Turns, then the turns between two rows, first turn first; the first pair answered:
D (before -> after):
[ 13  -5  -4  26  24 -31  -7  39  -8   1  28  21 -12  12  -2 -43  -8   6
 -21  24 -32  -1 -28 -25   8   9 -22  -7  -1 -24  -1  -9   3  25  -5  14
 -19  13  -2]  ->  [ 21 -21   6   9  10 -26  -1  18  -1   6  38  16  -5   0   2 -50 -18   9
  -5  21 -30   1 -36 -31  11  11 -10 -18 -22  -9   9  -4   4   6 -16  32
 -21  14   0]
[ -5  14   8  13   2  -5  -8  -1   1  -3   9  28 -22  13   5  -9  -1   2
   7  15 -16  -9   0   4   5  16  -4  14  24  -7  -7 -19   5   9   4  11
   3  -3  -2]  ->  [  8   9  19   7   2   1  -6  -3   9   0  14  28 -18  14   7 -15   2   6
  12  17 -13  -5 -10  -5   3  21   2   7  17  -8   0 -12   5   5   1  17
   5  -1  -4]
[ 33 -16   8   2  20  11   0  21   6  19  12 -10  17   3   8  11   5  25
  10 -10  18 -12 -13 -26   0  26  22 -14  -3   0  -1  -6   1  -1 -12  -8
   7   1 -10]  ->  [ 24 -20   5  -2  16  17   0  -8   1   5   7 -25  11 -10   2  13 -12  19
  21 -17  12 -11  -6 -23   9  11  18 -21 -13  25   4  -5   1 -18 -18   6
  12   3  -7]
[ 17   1  14   1   2 -12  23 -48 -24 -32   9 -44  19 -38   9  -8 -70   2
  -5 -16  -6   6  -7   9  22 -35  -9 -15 -13  30 -26  36  -2 -39  -1  26
  36   9  10]  ->  [ -5  32 -17  29  13 -18   3 -21 -45 -42 -16 -38  -5 -24  -8  12 -57 -11
 -21 -15  -6   3  24  27  31 -38 -39   7  14  14 -45  26   3  -6  19   0
  35   0  11]
W (before -> after):
[ 30  -7  17 -13   8  -7   1   0  25   3  24  24  -2  12  36 -28  10   7
  19   0  -5  -1 -14  -6  16  33  16  15   3 -16  -4 -17  -6  22 -18  13
   6  -1  -7]  ->  [ 13  12  -2  11  13 -14  -2  36  -6 -13   6  18   8  19  20  -2  25  -1
 -14   3   8  -1   8 -16   0  16  -3   9  27 -31 -16 -20   0  34   2 -20
   9  -4  -7]
[-12  -5 -23   6  12   8 -16 -17  13  27  -4  -3 -43  22 -18   9  -7  -7
   9   3 -46 -17   6  43  32   0  -1  24   1   7  -1  -7 -10  36  28 -13
 -21  -5 -16]  ->  [  5 -18 -10   0  10  10 -12  -9  31  42  12   9 -40  22  -4  -8  -1  -1
  15   8 -42 -14  -9  39  26  11  10  24  -3  -6  -1  -5 -14  38  19  -9
 -15   0 -20]
[  0  10 -13  39 -14  -6  -5 -14  -3 -48 -29 -13 -17   8  -3  31  -2  46
 -35 -23  -1 -11  26   6 -24 -22   6   5   0 -18 -24 -37 -12  -3  14 -13
  24  21 -44]  ->  [  8  -2  -6  23 -18  -4  -8 -50  14 -41 -19 -10 -29   5   3  19 -17  46
 -17 -29 -15 -12  13  16 -13 -16  23   5 -22  -1 -17 -41 -16 -12   3  20
  23  29 -42]
Y (before -> after):
[  6 -14   1   4  18 -27   8  -1  37   7  13   3 -40   0  -2 -18  10  -4
  26 -10 -43 -31 -36  43  26  29   1  20   6  -6   2  -1  12  13  -9  10
   0   7   4]  ->  [ 11 -24   8  -6  14 -25  17 -22  43   4  20  -9 -28  -8   2 -23  -3  -2
  29 -13 -40 -27 -38  31  27  20  12   5  -8   7  11   4  12  -9 -17  22
   5   9   2]
[ 19   8  35 -40  21 -13 -23   3  23  40   8  29  22 -18  59   5  17  30
  -7  -4   8  -3 -41 -14 -11  11  30  23  25 -51 -34  22 -14   6 -18  -3
  16 -28  29]  ->  [ 16  12  32 -37  20 -13 -29   5  29  39   6  29  13 -15  58   0  19  28
  -5  -7  -1  -6 -35  -4  -4   9  22  30  29 -50 -35  18 -16  19 -14   0
  12 -26  26]
[ 13 -26   4 -19 -22  25  17  -9   2  15  15  -2 -10  -5  -2   6 -20 -12
  10  31  -9   6   4 -30  -8   7  12 -25 -13 -17  -1  -7   0  -1  -5   6
 -15  -6  -5]  ->  [ 14 -20  -1 -17 -23  22  16   2   2  16  13   3  -4  -6  -2   7 -14 -12
   2  32  -3   6   8 -35 -12   7   7 -25  -8 -24  -5  -2  -3   3  -5  -4
 -16  -6  -7]
R (before -> after):
[-28 -13  -4 -10 -13 -22   3 -48 -18  -9 -16 -36 -11   8 -46   9 -15 -17
   9 -13   8   4  11  22   8 -34 -23 -12 -15  42  28  -6  -7 -49  21  24
 -21 -14  10]  ->  [ -3 -34  16 -27 -16 -19  10 -49  -2   2   5 -36   8   1 -27 -13 -10  -5
  14  -8  17  15 -13   6  -3 -24   3 -21 -36  33  41   2  -6 -57   9  32
 -19  -6   7]
[ -5 -44  15 -14   7  20 -21 -31  13  13  -8   1  -3   6  13 -22  -1  19
  32  -4   3  -8 -26  -1   9  20  17   0 -29   0  -8 -14   0  61   0   6
 -20 -11  25]  ->  [-16 -37   5  -2  10  16 -29 -28   6   7 -19   5 -14   8   8 -14  -2   7
  31  -3  -2 -10 -16   6  16  21  11   7 -23  -5 -18 -22   1  69   8   3
 -16 -12  27]
[  4   4  -3 -19  18   5 -23 -11 -20  -1 -15  20 -20   0  20  26 -10  -5
  -2  -3   3  16  12  40  16  10 -10  27  -2  -4  14 -22 -10  12   0  18
  26 -15  -1]  ->  [  5   5  -1 -19   9   3 -21 -16 -22  -4 -19  11 -16  -6  16  28 -14  -5
  -4  -7   6  16  17  40  13  -1  -8  19 -12   2  15 -21  -6   1  -3  20
  30 -17  -2]
[ 35 -71  40 -10  34 -22  19  12 -32 -32 -18  25  17  -5   2 -27  -5  25
 -24  32  36  -8 -65 -43 -31   3  16   4 -51  19   7   1 -24 -20  57  -4
  -4 -13  20]  ->  [ 38 -62  33  -4  39 -25   9  28 -24 -25 -20  45   9   5  10 -34   0  25
 -21  35  30  -7 -69 -30 -24  22   9  26 -40   0  -3  -6 -23   6  63 -10
 -12 -14  23]
Pairs:
Between the rows of a pair lie 2 to 3 turns.
[ 23 -21  17 -22 -17  10  24  -6  14   8  17 -15  41 -12  11  -4  -4  16
   2   2  25  14 -21 -30 -13  10  19 -40 -21   6  20  20   4 -20 -26  12
   5   4 -11]  ->  [  2  -6   4 -11 -11  11  27  -4 -13  -1  -1 -31  47 -13 -10  19   0   5
 -13   0  37  13   7 -36 -17 -15   4 -49 -12  12  14  21   7 -21 -15  -8
   4  -4  -8] -> W D
[ -8  31 -22  16  -1   4  -3 -35   3  -7 -19  -1 -55  -1  -9  -4 -44 -19
   7   0 -39 -10  13  31  21   1 -22  19  -6  52  24 -28  -6  21   6  19
   0  11   4]  ->  [-11  49 -28  38  13   2  -1  39 -17   0 -24   7 -26   6 -11  12  -4 -17
 -27  18   3  -1  16   6  -5   7 -36  18  24   1   0 -26  -4  55  24 -30
  -6  12  -2] -> W W W
[ -1   9  15   6 -30   6  -8 -29  -7 -26  12 -18  20  -5   3  24  -4   7
  -5  16 -10  15 -19 -36  -6 -30   7 -12 -26   9 -16  16  32 -12   5 -14
  -2  -2 -17]  ->  [-16  19  -1  20 -25   2 -23 -33 -15 -29   3  -8  -9   5  -6  31  -4  -8
  -3  14 -31   8  -3  -9   8 -34  -7   7 -15  15 -21   1  32  -1   9 -16
  -3  -4 -10] -> D W D
[ -2 -19  10 -20   4 -10  -5 -19   5  23  18  -3   2  -2  11 -27 -16   0
  17   1 -11  -1 -20  -3  16  15  24   3 -13  24  30   5 -10 -23 -11  32
  -2 -11   1]  ->  [-32  11 -27   8  16 -15 -23   0 -24   8 -14  -6 -23   8 -10   4  -5 -13
  -4  -5 -21  -7  14  18  26   4 -14  20  18  21   6  -7  -5   2  13   8
  -3 -18   8] -> D D
[ -9 -29   3 -25  -6  14 -11 -31  25  20  12 -13  -4  12 -15 -10 -17  -6
 -11 -17 -15 -18  -9 -14  16  -9  -3 -14 -45   6  -7   0  19 -70 -17  22
 -21  30  -3]  ->  [-35  -2 -36  11  13   8 -30  18   3   6 -15   1 -24  29 -27  10   5 -21
 -41 -10 -21 -25  19   2  16  -9 -37   5  -5 -15 -36 -14  23 -22   9 -16
 -22  26  -3] -> D D
[  1  -8  -1   0 -16   0   2 -15 -33 -11  14 -47  20 -16 -10  18 -15   3
 -19 -17  24   7   8 -29 -17 -17  -9 -28 -15  20   6   8   7  -9   2  14
  -4 -10  -5]  ->  [ 35 -19  16 -11  -6   2  -9  10  10  15  41   5   6   2  21 -18  -3  13
  -2   1   7  12 -37 -17 -11  29  10   1  -4 -18   4  -3  -4  28  -3  23
 -14   3 -10] -> W R R
